Each path is a new rotation, seen through one point. The rows after it are directions, each followed by how far the rotation turns it, in degrees each step (0 if it stays put).
Each turn is a multiple of 5 degrees from 10 to 175, or 0.
Each row of a path follows its step; steps can be skipped.
Rotation 1:
step 0: .02,.12,-.08,-.10,-.26,-.06,-.14,.12,-.27,.39,.11,.21,.33,.11,.08,.15,-.03,.04,-.13,-.29,-.20,-.14,-.25,-.06,.03,-.07,.14,.20,-.07,-.03,-.06,.04,-.08,-.16,.10,.43,-.04,-.03,.01,.02,.02,.25,.06,.16,.12,.38,-.16,-.10,.16,-.02,-.08,-.06
step 1: -.11,.07,-.02,-.01,-.24,.30,-.06,.01,-.21,.20,-.13,-.10,.05,-.11,.13,-.04,-.12,.23,-.28,-.22,-.32,-.02,.00,-.25,.08,-.01,-.26,-.02,.13,-.05,.30,-.06,.12,-.04,.28,.29,-.08,-.08,-.04,-.17,-.10,.36,-.22,-.15,.24,.27,-.16,-.04,.04,.04,-.04,-.05
step 2: -.08,-.21,-.20,-.08,-.05,.18,-.12,.24,-.32,.13,-.08,-.17,.16,-.22,-.04,-.29,.11,.08,.05,-.04,-.30,.05,-.16,.10,.03,.25,.00,-.21,.36,.13,.09,-.18,-.18,-.02,.28,.30,-.07,.10,-.09,-.13,-.04,.31,.02,.03,.14,-.08,.03,-.02,.15,-.03,.18,-.22
step 3: -.03,-.19,.22,-.33,-.07,.10,-.03,-.11,-.31,.07,-.13,-.09,.26,-.09,.05,.00,.05,.08,.09,-.50,.11,.04,-.19,.23,.13,.23,-.03,-.12,.23,.17,-.08,.02,-.03,.10,.20,.21,-.17,-.12,.15,.05,.15,.24,.10,.13,.06,.07,-.11,-.11,.28,.05,.25,.20
step 4: -.01,.09,.25,-.08,-.22,.01,.05,.26,-.06,-.01,.04,-.16,.07,-.02,-.03,.16,-.03,.18,.09,-.28,-.33,.20,-.12,.03,.27,.01,.05,.06,-.03,-.02,-.12,.05,.06,.16,.24,.33,-.37,-.13,.21,.11,.02,.39,-.05,-.17,-.11,-.14,-.15,-.33,-.02,-.13,.12,.13
step 5: -.04,-.11,-.05,.16,-.23,-.31,.07,.37,-.20,.08,.11,.10,.03,.15,-.10,.02,-.05,.23,-.08,-.25,-.14,.07,-.08,-.07,.12,.03,.22,.07,.31,.02,-.22,-.02,-.12,-.14,.31,.04,-.01,-.18,.04,-.26,-.10,.35,.05,-.08,.10,.11,-.41,-.20,-.10,.01,.14,-.07
step 6: .04,-.07,.16,-.02,-.13,.06,-.10,.19,-.02,.07,.01,.02,.20,.04,.10,.13,.01,.26,-.19,-.23,.13,-.16,.01,-.13,.42,.18,-.14,-.18,.16,.13,.06,.14,-.23,.15,.32,-.03,-.08,-.05,-.05,-.21,-.04,.23,.08,-.27,.19,.08,-.26,-.04,.13,.32,.03,-.36
step 7: -.15,.07,.07,-.11,.04,-.05,-.28,.31,-.10,.28,-.15,-.11,.15,-.22,-.05,.11,.04,.06,.27,-.10,.01,-.03,-.01,.08,.20,-.13,-.06,-.35,-.01,-.03,-.01,.09,-.23,.06,.41,.35,-.12,.13,-.09,.03,-.04,.01,.09,-.09,-.15,.17,-.31,-.14,.19,-.03,.07,-.32
step 8: -.29,.31,-.04,.03,-.01,-.10,-.13,-.02,-.17,.09,-.10,.22,.25,-.05,-.11,.08,-.10,-.06,.13,-.56,-.02,.18,-.04,.01,-.09,.11,.01,-.23,.15,-.20,-.04,-.05,-.22,.19,.32,.31,.07,.05,.22,.05,-.02,.14,-.03,-.17,.15,.26,-.21,-.01,.05,.03,.07,.14
Speeds:
-.04,.04,-.05,.00,-.06,.03,-.09,-.03,.00,.02,-.02,.08,.01,-.03,-.03,-.06,.00,.05,.01,.00,.04,-.06,-.08,.03,.03,.00,-.05,.02,-.01,-.03,.00,-.08,.06,-.10,.06,.06,.03,-.01,-.04,.04,-.04,.00,.01,-.04,.00,-.02,.11,.07,.00,-.01,-.09,.07 | 40
-.06,-.01,.05,.02,-.01,.11,.04,-.04,.08,-.11,.06,.01,.03,-.03,.05,.01,-.05,-.02,-.05,-.05,.05,.00,.08,.00,.03,.05,-.08,-.02,-.03,-.04,.07,.00,-.03,.04,-.04,.05,-.05,-.03,-.03,-.02,-.04,.05,.00,.00,.01,-.05,-.04,-.02,-.03,.04,-.07,.04 | 145
.06,.03,-.04,-.08,.06,-.01,-.01,-.01,.01,-.04,.08,.09,.06,-.05,-.05,.00,.03,.00,.06,-.01,.01,-.08,.01,-.05,-.01,.09,.02,.06,.10,-.04,-.01,-.01,-.09,-.02,-.05,-.04,-.02,-.02,-.01,-.02,.08,.05,.04,.00,.03,.05,-.01,.04,-.04,-.01,.01,.03 | 125
.03,-.08,-.02,-.03,-.02,.06,-.05,-.05,-.03,.06,-.01,-.05,-.01,.08,.07,-.03,.02,-.05,-.02,-.01,-.03,-.02,-.01,-.03,-.03,-.02,.03,.05,-.02,-.04,.06,-.03,.02,-.02,-.03,.02,-.10,.01,.00,-.03,.03,.04,-.01,.10,.13,.00,.08,-.05,-.02,-.10,-.02,.00 | 25
.01,.02,.01,.04,-.02,.03,.01,.08,.08,.09,.06,.00,.08,-.06,-.02,-.01,.01,-.03,-.02,.03,-.09,.04,-.05,.01,.02,.04,.07,.01,-.07,-.01,.02,.04,-.07,.01,-.03,-.02,.00,.04,-.07,.08,-.03,.04,.07,.01,-.01,-.10,.07,-.01,.00,.00,.00,-.04 | 155
-.03,.00,-.03,.02,.06,.04,.00,-.06,-.08,.02,-.02,.00,.00,.01,.05,.03,-.02,-.01,.12,.02,-.05,.00,-.01,.02,-.08,.00,-.06,-.04,-.03,.05,.10,.09,-.07,.01,-.01,.00,.10,.02,.02,-.02,-.04,.12,-.01,-.04,-.03,.01,.03,.06,.03,-.04,.01,.04 | 55
Rotation 2:
step 0: .05,-.10,.18,-.02,.15,-.06,.16,-.05,.11,.48,-.21,-.03,-.20,.18,-.09,-.07,-.04,-.09,.08,.05,.16,.13,.09,.11,.10,.03,.17,-.29,.30,.16,-.01,.06,-.34,-.25,-.06,-.18,.31,.12,-.11,-.11,-.09,-.23,.00,.00,-.01,-.16,.22,.04,-.02,-.01,-.05,-.13
step 1: .02,.01,.17,.14,.10,.07,-.16,.23,.11,.15,-.10,.36,.20,.22,-.12,-.36,.10,.14,.19,.21,-.11,.16,.24,.06,.06,.09,-.01,-.10,.12,.09,-.23,-.11,-.26,-.19,-.02,-.30,.03,-.13,.24,-.03,.01,-.09,-.02,.00,.10,.10,-.07,.04,.02,-.14,.22,-.20
step 2: .14,.06,.10,-.06,.04,.28,.00,.13,-.15,-.07,.01,.07,.19,-.15,.12,-.25,.22,.22,.36,.24,-.06,-.26,-.09,.27,-.09,-.09,-.02,.03,.00,.01,-.14,-.08,-.14,-.07,.32,-.03,-.12,.23,.11,.13,.07,.06,.04,-.34,.24,-.09,.06,.06,.08,-.19,.20,.09
step 3: .14,.27,.13,-.01,.16,-.01,.05,-.13,-.07,.11,.04,-.09,-.15,-.09,-.02,-.15,.04,-.07,.07,.01,.05,-.22,-.12,.24,-.25,-.25,-.08,-.27,.32,.20,.17,.02,-.32,.01,.18,.09,.02,.17,-.45,-.01,.00,.02,-.03,.01,.26,-.26,.18,-.06,-.02,-.01,.08,.02
step 4: .01,.11,.18,.13,.03,-.19,-.05,.02,.08,.21,.20,.26,-.15,.28,-.17,-.22,.04,-.06,.13,-.02,-.13,.15,-.04,.17,-.38,-.28,.14,-.13,.10,.15,-.01,.00,-.17,-.12,-.15,.02,-.11,-.30,-.04,-.02,.02,.05,-.15,.38,.05,-.01,.04,-.30,-.03,-.05,.18,-.10
step 5: .04,-.11,.19,-.23,-.23,.05,-.02,.26,.01,.20,.22,.02,-.06,.08,-.14,-.07,.17,.18,.32,.31,-.21,.04,-.16,.11,-.15,-.20,.22,.08,-.20,-.18,-.18,.06,.05,-.06,.06,-.09,-.05,-.03,.30,.24,-.02,.01,-.08,.08,-.01,.00,.36,-.14,.05,-.20,-.04,.04
step 6: -.06,.07,.13,-.30,-.14,.16,.03,.05,.11,.23,.02,-.18,-.06,-.05,-.12,.01,.05,.08,.02,.31,-.01,-.08,.13,-.04,.08,-.11,.07,-.04,.22,-.07,.17,.09,-.16,.05,-.03,-.18,-.04,.28,-.28,.06,-.19,-.07,.08,-.21,.11,-.05,.65,.06,.04,-.14,.03,.01
step 7: -.30,-.16,.11,.19,.04,.11,.06,-.02,.16,.18,.03,.21,-.02,.17,.11,-.22,.07,-.17,.12,-.01,.11,.16,.29,.00,-.15,.04,.08,-.18,.37,.23,.18,-.02,-.19,-.16,-.31,-.11,-.16,-.05,-.20,-.14,.02,.00,-.06,-.19,-.04,-.07,.26,.05,-.01,-.16,.26,-.08
step 8: -.15,-.36,.18,.11,.04,.01,.02,.18,-.04,.00,.07,.19,.13,.07,.17,-.32,.04,-.03,.21,.07,.03,.09,-.20,.32,-.16,.20,.07,-.18,-.04,.25,-.17,-.14,-.16,-.16,.12,-.12,.12,-.16,.36,.13,.02,-.03,-.07,-.04,-.02,-.21,.16,.13,.03,-.29,.05,.06
Speeds:
-.05,-.05,-.03,-.01,-.08,.05,.03,-.01,-.04,-.03,-.07,-.02,.01,-.06,.04,-.06,.04,.02,-.02,-.02,.04,.01,.18,.00,-.01,-.04,-.06,.00,.05,.01,-.06,.00,-.01,-.01,.04,-.05,-.05,-.02,.01,.03,.00,.03,.07,.07,.00,-.08,-.02,.05,.01,-.03,.02,.01 | 65
-.04,.00,-.01,.02,.00,.01,-.01,-.01,.13,.05,-.04,-.10,-.01,.03,-.05,-.06,-.06,.02,.00,.05,.07,-.10,.01,-.02,.09,-.03,.05,-.04,.00,.01,.02,-.04,-.03,.04,.02,.01,.04,-.03,-.10,-.02,.04,.06,.02,.05,.03,-.03,.01,.00,-.03,.10,-.01,.02 | 115
.05,.01,-.01,.00,.01,.04,.05,.01,-.02,-.01,.04,.02,.01,-.07,.07,.08,-.05,.03,.04,-.06,-.04,-.08,.03,.03,-.06,.06,.09,-.03,.03,.07,.02,-.04,.00,.07,-.07,-.02,-.02,-.05,-.05,.03,.07,.05,.00,-.02,.02,.00,.03,.08,.01,.02,-.02,-.09 | 85
.03,.02,.04,-.02,-.01,.02,-.05,.05,.01,.11,-.05,.07,-.01,.00,.03,.05,-.03,.07,.02,.03,.02,.00,.08,-.06,.05,.11,.02,.00,.02,-.10,-.01,.07,-.02,-.03,.00,-.02,-.03,.05,-.01,.02,.05,.00,.05,.00,-.11,.00,.05,-.06,-.05,.03,.00,-.02 | 65
.06,.00,.02,-.05,.01,.09,-.05,-.10,.06,.00,.07,-.05,.02,.01,.01,.01,.05,-.01,.01,.03,-.01,.03,.07,.05,.06,-.03,-.05,-.06,.01,-.04,-.09,-.02,.02,.00,-.14,-.03,.01,.01,.06,.00,-.04,-.01,.00,-.08,.01,.02,.00,-.02,.03,.07,-.04,-.04 | 70
-.06,.00,.00,-.08,-.03,-.03,-.04,-.06,.01,-.04,.04,-.01,.00,-.04,-.01,-.02,-.06,-.01,.13,.01,-.04,-.01,.04,.02,.00,.06,.02,.03,.03,.01,-.04,.02,-.02,.00,.05,-.03,.08,-.13,.04,-.08,.00,-.07,-.04,.03,-.02,.02,-.03,-.04,-.10,-.01,-.01,.00 | 100
-.02,.03,.04,-.01,-.07,-.01,-.05,.04,-.01,.02,.05,-.08,-.09,-.07,-.06,-.02,-.01,-.01,-.02,.00,-.04,-.06,.01,.05,-.05,-.01,-.06,.03,-.06,-.03,-.02,.02,-.02,-.01,-.04,.02,-.14,.00,-.07,.03,.06,-.05,-.10,.06,.00,.02,-.02,-.06,.03,.01,-.02,-.02 | 45
.03,.04,.00,.02,-.02,.07,.01,-.05,-.03,-.07,-.02,-.07,-.02,.05,.07,-.01,.05,.03,.05,-.03,-.09,.03,.00,.00,.07,.00,-.05,.06,-.02,.05,.12,-.03,.04,-.01,.04,-.07,-.03,.04,-.05,-.06,.08,-.02,.01,-.01,-.01,-.01,.08,-.06,-.03,.02,.01,.01 | 95
